A single turn carries every row of the set below to another of its rows. Some are shown first; where does it send the rows asked next?
tagav: [0 11 -17 2 21 8 -38 -17 38 7 -12 -29 -19 1 0 -3 -30 8 -13 15 13 17 18 16 -12 -1 -14 12 7 15 11 18 0 -6 7 13 -31 -7 12 -4 9 -27 20 -5 14 -33 4 -36 30 -17 -1]
lukiv: [-3 1 -2 17 9 15 -4 -22 -15 9 5 -12 12 -19 5 -6 0 -42 23 -14 -6 -6 -18 11 31 3 15 31 -10 9 -5 12 7 21 -17 12 11 25 6 5 10 -6 0 55 10 2 3 -16 19 -20 -13]
Vike: [19 -6 -10 13 12 -30 -7 -8 26 3 -45 1 -6 -7 4 -8 13 36 -34 6 13 32 -12 -15 7 3 1 -19 1 7 6 10 31 -8 38 16 -7 4 9 -23 34 -1 6 -22 -7 -7 13 2 21 -6 -13]
fer: [-16 31 0 5 16 20 5 -11 -1 -10 -7 -26 3 1 -17 -13 -32 -5 21 -2 15 -11 -24 -7 37 -5 10 -5 9 -13 13 -37 -31 28 3 12 10 22 -24 -2 -39 11 10 9 -3 11 2 4 7 -3 16]
loger: [-14 9 -11 -10 5 -26 -37 -14 8 9 8 -6 -22 18 -11 -7 -6 -33 13 -16 -18 -26 21 -31 -1 16 -11 -36 11 13 4 6 12 8 -15 7 2 9 14 29 -21 10 21 10 23 -37 2 -27 4 6 -9]
Nad: [23 -21 -3 -3 25 0 0 -5 -24 36 -29 -31 0 2 -22 -1 -22 -52 4 13 0 4 7 10 17 5 -15 19 -15 -17 -1 6 12 12 -21 -5 10 20 3 8 17 26 25 16 -18 -17 3 -18 -5 -25 9]
Lezor: [10 8 5 -24 23 -7 -1 -30 12 30 -29 -17 3 -12 -3 -12 8 -15 10 3 5 -18 27 3 -1 18 -31 -16 25 -19 9 -5 -6 -17 -3 1 25 37 -18 22 -21 -20 3 15 14 -32 3 -32 24 -17 -11]
gulob: [5 9 -12 5 -16 7 -12 2 -10 -15 23 -23 -9 -13 -10 -5 10 0 8 8 19 29 4 9 -23 -13 -26 -37 -13 -13 -13 2 50 -17 -9 -6 -30 7 -21 9 -14 26 6 23 -30 -9 -8 3 31 -22 -2]
vudin: [-10 -4 9 -34 6 -14 18 -37 3 -21 0 6 19 -3 -19 -19 0 -10 13 -7 12 -12 -8 27 26 17 -17 -28 -6 17 22 2 -21 13 0 19 27 -9 -21 13 25 -6 -18 -14 26 -19 -28 3 -7 11 -13]
Kaze: [-11 -12 -6 3 -15 26 0 0 11 8 -9 -3 4 19 -2 -7 13 -12 -22 -6 17 -19 -10 -25 13 6 14 -20 5 -5 -5 6 72 -19 -22 -11 -1 -28 4 -8 11 3 1 22 -10 -12 16 23 13 -10 -22]
Puf: [-9 -14 0 -6 -5 -11 8 9 4 19 -17 17 -19 10 -1 8 -3 33 -2 24 5 23 -10 -5 -3 24 -2 5 23 20 41 -24 15 13 -14 -10 -30 -12 -19 -19 22 39 4 -9 25 -29 11 -20 -13 -3 4]
Domi: [-4 0 17 1 -28 0 13 -8 -22 16 1 -27 5 7 0 -23 27 -3 35 5 7 32 -12 22 -7 -6 22 14 22 -17 -10 -25 24 7 35 -1 10 17 12 5 -18 -4 -1 24 -12 -4 -12 18 9 8 6]
zud: [2 -10 -43 2 6 -23 0 2 -10 -24 -2 7 -14 3 -29 10 -13 7 -17 -3 15 -11 32 30 26 -19 -32 -10 0 22 1 -5 -12 -7 -2 -1 -13 38 -6 -12 2 -10 9 16 -27 0 0 25 26 -24 -4]
budul: [-24 25 -1 13 -7 -12 -33 24 18 -25 -3 11 4 -5 -38 3 -3 0 -7 22 10 -25 -6 -10 -10 -11 -8 -6 -41 25 -18 4 7 -14 15 -5 3 36 -19 -10 27 29 -8 -26 7 -11 -4 18 3 8 2]
Sav: [1 -9 19 19 -6 15 -3 -25 -9 -10 -22 -21 -9 18 -16 -24 12 -4 -17 -36 10 -28 -16 12 4 27 3 -22 10 5 6 23 -20 28 2 -20 -24 -9 -4 -26 -12 8 8 -17 16 -23 2 14 -20 -21 10]
nito: [4 -14 24 3 6 -2 10 -12 -26 27 -28 -9 6 -27 2 -4 15 -23 16 0 3 16 -18 1 1 36 -13 -12 0 22 3 -9 14 1 -44 25 -21 13 11 -9 0 22 -24 31 34 -23 16 -18 -14 -11 -3]
nurof: [-16 -39 -5 44 -6 -2 -4 22 0 -4 0 11 4 -14 -31 5 -7 12 -5 7 1 10 0 -1 -13 8 0 -14 1 -10 -11 20 -18 -14 6 -11 -25 4 15 -1 1 31 -2 21 13 16 46 14 26 0 25]
Baban: [-2 -28 41 -3 -15 13 -8 -2 -14 -2 5 -3 27 3 3 -16 -6 34 17 30 6 -10 -9 -36 25 -9 -1 0 21 18 18 -7 2 22 -21 0 -15 -17 -9 -17 9 15 19 -1 17 -9 -14 10 -25 -14 -1]
fela: [-18 8 0 -13 -15 -34 -15 0 0 -1 -11 -16 2 -11 20 23 -15 2 -10 11 36 22 -7 23 1 -2 -10 -28 -49 -10 2 -10 -19 -43 2 12 -15 19 19 -2 7 22 -33 4 0 -3 0 -11 16 0 -22]
miz: [22 12 26 -17 -16 -8 8 1 19 8 -15 -17 13 -36 11 -1 13 11 8 46 -1 2 14 -12 -30 -7 5 -28 9 12 20 -23 13 12 -9 1 -3 6 -31 -12 -6 4 1 5 26 -12 -32 1 -25 6 -16]
nufu: [-5 -17 -12 28 -28 39 1 9 27 -23 -20 -1 -21 -7 -17 14 -35 10 -6 -2 20 2 -33 8 8 13 -6 27 10 31 -8 -5 -10 -3 2 2 9 5 -12 -32 -3 6 8 0 -9 9 -32 3 9 -20 1]
deni: [-15 -9 22 13 5 14 7 7 -12 -15 -16 -11 7 -43 -11 -17 -1 23 5 11 -24 -13 -17 -42 19 35 21 -10 -1 -8 -2 19 -17 18 -11 -8 23 11 -30 4 6 -12 3 2 1 -18 -3 -23 -15 14 -16]
ruson: [-13 0 -26 9 16 -27 6 2 -3 4 -16 -12 14 -44 11 15 23 -10 -12 6 36 2 0 -13 22 -21 3 -12 -22 -35 2 -6 -4 4 15 11 -5 12 -17 4 36 19 -34 2 -38 -17 12 -17 33 -4 -8]
Mov: [-34 -9 1 16 -7 -5 -19 -54 38 -34 -14 7 -2 4 6 -5 10 25 -13 2 22 -14 5 9 2 -21 6 7 -16 -12 15 24 -32 1 4 15 -17 13 13 0 -5 13 27 3 -8 10 4 0 -3 -4 19]
Nol: [-2 -12 8 -32 -6 -10 11 16 11 17 4 -4 -4 15 -15 10 -16 3 29 25 -6 2 11 -13 -15 -15 16 -8 22 8 15 -2 -21 -14 9 2 7 9 6 10 -13 20 5 41 15 -4 -36 -16 -18 38 -8]
mebi: [-7 -2 -17 -3 -5 -1 9 20 -23 4 1 0 1 -15 -10 0 0 -34 -21 0 -14 -6 25 -7 4 24 6 1 12 27 -6 -13 7 -11 -29 -10 -8 -14 27 -6 13 -9 -15 40 20 -32 -22 -12 -38 4 -7]
veguz: [6 -9 -3 1 -7 0 -1 10 9 -2 -30 -6 -9 -32 12 -19 -15 21 -25 11 -8 -1 -2 -10 4 9 -22 -9 12 10 -13 10 25 -83 8 -9 -4 4 4 -10 -3 13 3 -15 -17 -13 24 5 3 -7 -3]
Taniz: [15 -18 -34 1 -3 11 -15 -17 2 -25 12 -33 -15 4 -28 8 -20 10 18 -1 22 22 10 23 -23 -16 -2 -19 -14 -11 31 22 -18 17 18 -7 -15 36 2 15 0 13 -14 -10 -26 -6 -17 -1 18 -16 16]
ragid: [-17 -8 -7 -18 -17 -1 -9 3 11 10 9 -22 -10 -33 25 -17 -5 37 -10 11 24 -12 -8 -17 25 3 13 6 22 19 2 -13 -21 -31 21 7 -7 27 25 -6 16 13 -36 13 -17 -37 -18 9 8 23 -22]
tefi: [-6 -18 -4 -9 -27 -20 -11 -25 -6 -8 29 -37 0 8 -9 10 -7 -38 14 2 7 24 -15 -13 7 -14 4 -31 -11 -11 5 11 9 -1 29 35 -11 19 15 14 -20 -23 -15 -9 -12 7 -11 -12 19 -14 2]
Lib: [-17 -6 -3 -7 31 12 -9 17 0 -3 -17 1 -6 -7 12 7 3 -25 -40 28 15 22 3 -9 14 -3 -3 12 -5 -27 -3 32 6 -1 -34 26 -19 6 6 -13 6 24 -20 16 -12 -8 -11 -35 -7 -9 38]
gadu: [6 -21 12 7 1 0 27 -2 -2 6 3 -31 6 -18 -33 -7 -5 -6 15 0 15 36 -27 -8 0 -3 -33 -7 -10 8 10 -9 24 -1 19 6 -5 -8 -12 -16 26 26 5 -13 -37 -39 3 23 45 -17 1]
Feb: [6 25 -20 -9 -3 21 20 -34 6 9 -17 0 -13 -20 -1 -5 10 9 -11 15 12 -11 -4 22 14 -6 49 7 -2 23 -33 2 -19 20 1 -20 2 5 -8 4 22 1 -21 -3 29 7 -3 8 -10 14 29]
vete: [-17 -10 -7 1 10 15 -4 -7 4 -6 -14 5 -16 -1 -27 -10 -11 0 -29 -4 -4 -3 -3 8 4 -5 6 -8 -4 -12 -7 9 59 -8 -4 4 -2 0 -1 9 6 9 10 -16 -8 -3 61 6 -3 -2 50]
leru: [17 -3 -5 4 21 8 18 -15 3 -2 -9 -4 -15 -27 -5 -13 -7 9 10 2 23 -4 -15 4 17 6 -9 -39 4 13 -11 9 17 57 14 3 4 -8 3 11 -3 -17 6 67 25 -3 13 -3 1 -5 -5]
gemem: [-28 5 -16 -3 6 -11 -11 39 10 -15 -30 -18 -6 -10 15 -10 -32 3 -29 16 39 -15 -14 18 4 12 5 10 -11 20 9 -21 -16 5 0 -15 -8 18 -4 -26 18 20 -33 -7 -18 -9 18 17 -3 29 -18]
buzib: [-4 10 17 -15 -10 -22 0 -16 37 1 18 10 -16 -6 22 2 14 -6 -21 7 15 -28 4 -1 16 8 -6 -12 27 6 8 17 -14 21 33 -18 28 15 -1 2 -2 -20 -20 -9 41 -14 -17 -18 19 -12 -2]
diduz: [11 40 -11 -8 24 -23 -18 10 45 -9 1 -11 -11 -33 14 -5 26 -30 1 21 -5 -3 17 19 -22 -12 -1 -6 18 -5 28 3 -18 21 26 -1 8 14 11 -5 8 5 -6 -5 -3 -19 4 -27 3 4 7]
voli: [-22 -7 -5 10 5 3 -10 -9 10 -2 40 -11 -5 -22 -11 -7 -6 -29 -21 3 63 -22 0 0 14 8 -12 8 -12 4 -56 6 -4 23 -16 -10 -2 -5 -13 -11 -3 11 3 -8 -5 2 22 3 5 -6 28]
zegi: [8 9 -4 -10 -32 5 3 -10 -12 17 10 -1 -8 -27 23 19 11 -5 -4 -32 19 -15 10 5 22 8 25 -15 -9 -7 15 -43 -5 9 -3 -9 9 7 32 -13 5 -3 -35 -14 2 -43 3 12 -3 -24 -12]
mufep: [19 4 -3 1 -3 -13 -16 -22 -4 9 -30 -1 1 18 25 -13 7 -7 35 -3 27 -21 -13 -50 20 13 17 -14 28 8 3 8 29 -10 6 -9 2 14 1 5 -16 20 -4 -31 -7 -3 26 14 -16 -4 -16]
Tuteg: [-15 -21 -1 -12 -3 -7 20 9 35 7 17 -35 -29 -14 11 -4 -36 -18 -11 24 14 -9 -6 4 -13 -11 -11 13 -8 8 32 6 8 -8 -12 9 -15 -9 -44 -17 7 52 11 -4 7 -23 -19 5 10 6 -2]

Sav goes to nufu
nurof goes to deni
Now find these:
ragid goes to diduz
loger goes to gadu
Domi goes to Lib
miz goes to fela
Baban goes to gemem

